Rotation paths and how fast each direction turns (degrees each step):
Each turn is a multiple of 5 degrees from 10 to 175, or 0.
Each row of a path follows its step; steps can be skipped.

step 0: [ 0.05 -0.62 -0.91  2.38  0.99  0.46  0.95 -0.31  2.49  0.13  0.22  0.61
 -0.29 -1.31 -1.51  0.45  2.40 -2.31 -1.79  1.17 -0.67  2.53 -0.79 -1.15
  1.65  1.14 -0.72 -0.02 -0.38  0.87 -0.34  2.82 -0.52  1.16  0.69 -2.05
 -0.24 -1.09 -0.66 -2.00  0.67  2.48  0.21 -0.24 -0.86  1.57  0.03]
step 1: [ 0.76 -2.30 -0.88  0.61 -0.11  1.82 -0.32  1.27 -0.24  0.23 -0.34  1.26
 -0.42 -0.55  0.00 -2.58 -0.35  2.43 -0.03  1.26 -4.40  2.27 -0.02  0.93
 -0.02  0.23 -0.59  0.22 -0.97 -0.05 -0.28  0.80 -1.82 -3.21 -0.53 -1.48
 -1.07  0.53 -0.79 -0.20  0.86  0.77 -0.40  0.78  0.93 -0.29 -0.90]
step 2: [-0.23  0.15  0.96 -0.92 -0.90 -0.57  2.01 -0.11  1.56  0.32  0.33 -1.47
 -0.78  0.90  0.54  0.36 -1.62 -0.58 -1.29 -0.86 -2.41  1.77  0.27 -0.55
  1.22 -0.52  1.04  0.56  1.01 -3.87 -0.62  2.83 -0.37 -0.23 -1.18  0.67
 -1.14 -2.84 -0.44 -0.36 -0.86  2.53  0.36  0.41  2.11 -0.38  0.74]
step 3: [ 1.21 -1.33  1.92  1.89 -0.95 -1.91  0.12  0.75 -1.60  0.59  1.35  0.40
  0.21 -1.81 -2.75  0.70 -0.19  0.20 -1.72 -1.37 -0.86  0.93 -1.46  1.29
  0.51  0.36 -0.42  0.96 -1.82 -0.32 -1.31  1.21  0.73  1.06 -0.37 -0.79
 -1.14 -0.47 -0.79 -0.18  3.54  1.04  0.85  3.28  0.50  0.14  0.77]
step 4: [-1.18 -0.46 -0.50  1.62 -0.13 -1.04 -2.29  1.02  3.03  1.07 -0.58  0.91
  0.71  0.64  0.93 -0.26  0.26  1.94 -3.83 -0.50 -0.95 -0.89 -0.77 -0.43
 -0.75  0.42  2.39  0.66 -0.32 -1.30 -1.20 -0.89 -0.77 -3.22 -0.80  2.15
 -1.93  0.08 -0.41 -0.18  0.81  0.65 -0.52  1.47  0.22  0.55  0.07]
step 5: [ 0.95  0.02  1.51  1.60  1.70 -1.39  2.93  0.60  2.24  1.60  1.17 -1.70
 -0.76 -0.36  0.33  1.96  1.10 -1.62 -0.25 -0.52 -0.15  2.10 -1.48  0.85
 -1.12 -0.12  1.17 -0.09  1.27  1.30  0.19  0.54 -1.96 -0.82  0.50  1.07
 -0.43  0.70  1.13 -0.86  0.77  1.34  1.71  0.45  2.33  1.85 -0.94]
step 6: [-0.46  0.28 -0.67 -0.53  0.49  2.42  0.99  2.08 -0.82  0.69  0.65  0.51
 -0.17 -3.07 -0.73 -0.09  1.97  0.14 -3.08  1.10  0.08  1.25 -1.40  0.12
  0.55  0.01  0.89 -1.71 -1.61  0.37 -0.45  2.71 -0.47 -1.49 -0.67 -1.27
 -1.08  1.44 -0.37  0.24  0.07  0.78 -0.97  1.83 -1.39  2.63 -0.18]
step 7: [ 1.29  0.85  0.72 -0.94 -0.72  1.34  1.62  1.53 -0.31 -0.02 -2.04 -0.94
  0.53  1.02  1.47 -0.08 -0.48  1.42 -0.08 -0.18 -2.66  2.53  0.83  2.48
  0.57 -0.66  0.87 -0.40 -1.61 -1.68 -1.68 -1.72 -0.97 -2.91  0.89  1.48
 -1.24 -0.58  1.24 -0.79 -0.88  1.69 -0.59  1.27  0.50  1.43 -0.20]
step 8: [ 0.01  0.10  1.06  0.71 -0.18 -0.60  3.03  1.76  2.12  1.65 -0.25 -1.91
 -0.08 -0.63 -0.58  0.26  0.28 -0.15  0.03 -1.30  0.86  0.95  1.55  0.16
  1.79  0.23  0.14  1.38 -1.22 -1.20 -1.07  3.13  2.06  2.28  1.23  0.41
 -2.21 -1.44  0.28 -0.81 -0.25  1.41  1.21  1.35 -0.92  1.48  0.63]
step 9: [-0.06 -0.96 -0.02  2.20 -0.99 -0.36 -0.70  2.33  0.89 -0.51  0.71  0.49
  0.55 -1.15 -0.60 -2.54  0.28  1.99 -2.11  0.47 -2.04 -0.09  0.77  0.96
  2.18  1.36  0.44  0.26 -1.76  1.63 -0.52 -2.44  1.79 -0.27 -0.62 -0.92
 -0.16  1.45  0.31 -1.04  1.80  1.39  1.74  2.33 -0.11  1.46 -0.09]
Directions:
[-0.05 -0.46 -0.04 -0.17  0.39 -0.28  0.54  0.55 -0.35 -0.04  0.09 -0.41
 -0.74 -0.38  0.56  0.03 -0.01 -0.12 -0.40 -0.17 -0.67 -0.16  0.38 -0.82
 -0.08  0.11  0.12  0.03 -0.13  0.09  0.69 -0.25  0.37  0.61 -0.55  0.30
  0.35 -0.20 -0.13  1.13 -0.07 -0.04  0.41 -0.06  0.26  0.51 -0.63]  110
[ 0.22  0.00 -0.11 -0.18  0.07  0.73 -0.34  0.19 -0.05  0.52  0.16  0.63
  0.05  0.61  0.51  0.09 -0.86 -0.36 -0.54  0.35 -0.56 -0.42 -0.12 -0.01
  0.34  0.71  0.18 -0.49 -0.23 -0.35 -0.03 -0.39  0.78 -0.64 -0.04  0.28
 -0.09  0.20  0.51 -0.27 -0.12 -0.49  0.21 -0.45  0.70  0.08  0.34]  135
[ 0.43  0.18  0.08 -0.01 -0.68 -0.10 -0.32  0.07 -0.01  0.13 -0.39 -0.52
 -0.09 -0.78  0.61 -0.79  0.13  0.52 -0.38  0.90 -0.05 -0.01  0.22 -0.25
 -0.77  0.62 -0.34 -0.13  0.55 -0.65 -0.48 -0.70 -0.46 -0.19  0.37  0.44
  0.18  0.01 -0.36  0.00 -0.21 -0.19 -0.08  0.23 -0.03 -0.25  0.07]  130
[-0.04  0.25  0.40 -1.09 -0.51  0.56  0.05  0.40 -0.25 -0.19  0.67 -0.28
 -0.43 -0.54 -0.34 -0.11  0.01 -0.06 -0.08 -0.54 -0.32 -0.02 -0.41  0.62
  0.24 -0.37  0.08 -0.56  0.13 -0.42  0.13  0.18 -0.59 -0.04 -0.30 -0.47
  0.37  0.52 -0.37  0.09 -0.78  0.10 -0.37 -0.30  0.68 -0.35  0.05]  80
[ 0.65  0.52 -0.17 -0.31  0.15  0.53  0.30  0.13 -0.13 -0.25  0.15 -0.07
 -0.63  0.02  0.81  0.49  0.24  0.21 -0.44 -0.19  0.62  0.14  0.15 -0.05
  0.19 -0.36 -0.08  0.35 -0.83  0.72 -0.84  0.09 -0.48  0.04  0.20  0.78
 -0.03  0.70 -0.04 -0.14 -0.17 -0.23  0.49 -0.30 -0.43  0.16  0.27]  40
